In the data rows, 128 means zero.
Here are some points, each followed by its number:
[106 175 106 134 173  90 160  92 127 191 109 143 106  66 146 158 103 140
 151  50 100  94 212 157 177 121 120 152 134 129 121 161] 0
[153 196 132 136 102  79 158 177 146 101 165 175 222  99 205 181 139 147
 231  93 193 141 119 154 110 132 236 148 177 141  67 157] 1
[188  92 186 174 134 159 106 132 142 118 143  66 112 165 122  81 121 139
 126 165  56  91  76 130 194 138 113  44 105 127 172 114] 2
[ 88  94  66 114  88 205  94  95  94 114 143 153 101  77 173 133 124  64
  58 111 116 155  71 145  85 120  92 195 107 116 145 170] 3
[124 167 116 112 160 119 166 103 139 171 119 145 119  92 154 144 114 143
 165  40 106 104 186 141 167 170 154 109 124 138 126 126] 4
[110  93  61 157 147 134 150  14 131 187 118 194  73  45  75 139 120 169
  78  85  29  98 196 113 150 126  64  93 114 101 156 168] 5
[203 131  97 165  92 103 154 114 184 105 158 163 202  90  72 105 136 216
 179 147 100 120 162  79 119 158 188  41 172 129  81 141] 6
[ 80 169  73  82 136 131 105 129 104 153 108 100  83  90  96 108  95  81
  96 130  98 124 178 131 119 103  72 203 131 100  87 163] 7
[154  90 169 120  98  67 146 131 181 133   0  94 113 143  50  85  94  98
  57 116 194 195  94  88 124 145  92 153  90 185 163 143] 8
[190 140  79 123 122 146 165 111 169 132 159 130 197 103  91 108 125 206
 166 132  86 103 196 108 125 173 196  43 157 126  99 123] 9
[ 79  90 149  97 137 185  96 140  84  94 185 116  78 214  93 120 162 119
  90 237 146 134 110 100  60  95  81 137 136 103 132  64] 10
[102  91 147 154 124 147  73 165 122 105 118  74 136 165 149 139 140 124
  89 181 146 143 100 137 123  83 109 130 100 124 150  90] 11
[108 173 104 132 173  95 170  87 125 192 112 147 103  62 144 159 102 142
 154  46  98  94 209 158 177 120 118 150 136 127 127 161] 12
[182 152 121  79 130  90 191 123 114 157 151 202 131 176  40  96 167 147
 213 125 150 120 113  91 121 168 185 101 174 130 101 135] 13
[ 87  66 127 157 103 139 108 114 124 109  98 142 127 109 172 169 136 113
  59 131 183 176  87 148  94  85 101 177 102 152 176 135] 14
[130 102 212 187 137 122  62 155 149  95 124  78 120 165 146 113 126 135
 109 152  93 130  89 114 175 138  96  63  98 126 150  67] 15
[161 147 227 161 111  97 120 199 163 119  89  41 112 170 123  92  87 104
 140 148 155 146  80 101 168 105 125 137 115 170 126 125] 16
Which point above is nearest to each new point? Its number follows each.
[129 163 118 108 158 124 168 106 142 174 112 144 131  88 152 143 111 145
 163  42 111 102 182 149 170 166 154 106 131 145 129 132] 4
[ 99 128  56  53 141 122 120 130 127 151  54  60 114 129  38  86  99 120
  60 174 117 127 219 126  99 100  67 171 106 104 118 131] 7
[184 153 115  80 141  90 190 121 110 150 153 198 137 180  39  97 173 143
 212 133 144 121 120  91 119 173 183 104 168 124  99 126] 13
[102 131  56  60 140 125 121 129 129 149  47  57 120 131  29  82  93 118
  53 175 118 131 216 126 101 104  69 169 110 104 116 135] 7
[159 174 100  67 155 146 171 155 129 173 112 101 167 138 139 117 121 136
 195  71 122  92 184 165 167 181 200  99 118 136 127 110] 4
[187 151 111 135  88  65 186 180 140 117 102 186 246 140 158 157 168 134
 206  90 206 138  88 180 120 152 229 128 145 119 110 168] 1
[ 94  87 139 163 126 164  68 170  74 128 152 104 108 178 154 137 158 100
 115 172 117 134  65 159 151  71  97 141 100  98 148  98] 11
[202 135  97 166  89 100 151 117 194 104 156 164 198  87  72 112 135 216
 177 147  98 123 159  75 119 155 188  39 167 130  83 147] 6
[ 66 141 122 117 178  66 122  93 115 108 157 234 166 146 164 204 186 184
 162  77 171 132 182 131  94 172 162  88 143 109 120  38] 4
[104 144 100  83 164 140 170 120 122 127 145 168 203 129 201 194 153 174
 175  74 171 110 200 176 107 173 205 102 137 135 140  71] 4
[128 112 201 184 138 116  54 155 155  91 130  73 107 174 144 115 127 145
 109 151  83 123  96 111 176 132  98  55  95 119 143  70] 15
[ 71 148 118 124 180  61 112  95 114 109 156 225 172 150 161 201 194 187
 161  82 171 132 190 127  96 169 162  89 146 103 113  39] 4
[100  87 148 152 124 149  77 162 119 103 119  84 132 170 147 138 138 127
  86 180 145 148 105 137 118  87 102 123 105 123 148  83] 11
[135 160 105 119 102  47  96 149  88 101 156 253 162 202  79 113 216 101
 186 109 164 154  35 106  95 196 162 110 157  58  72 113] 13
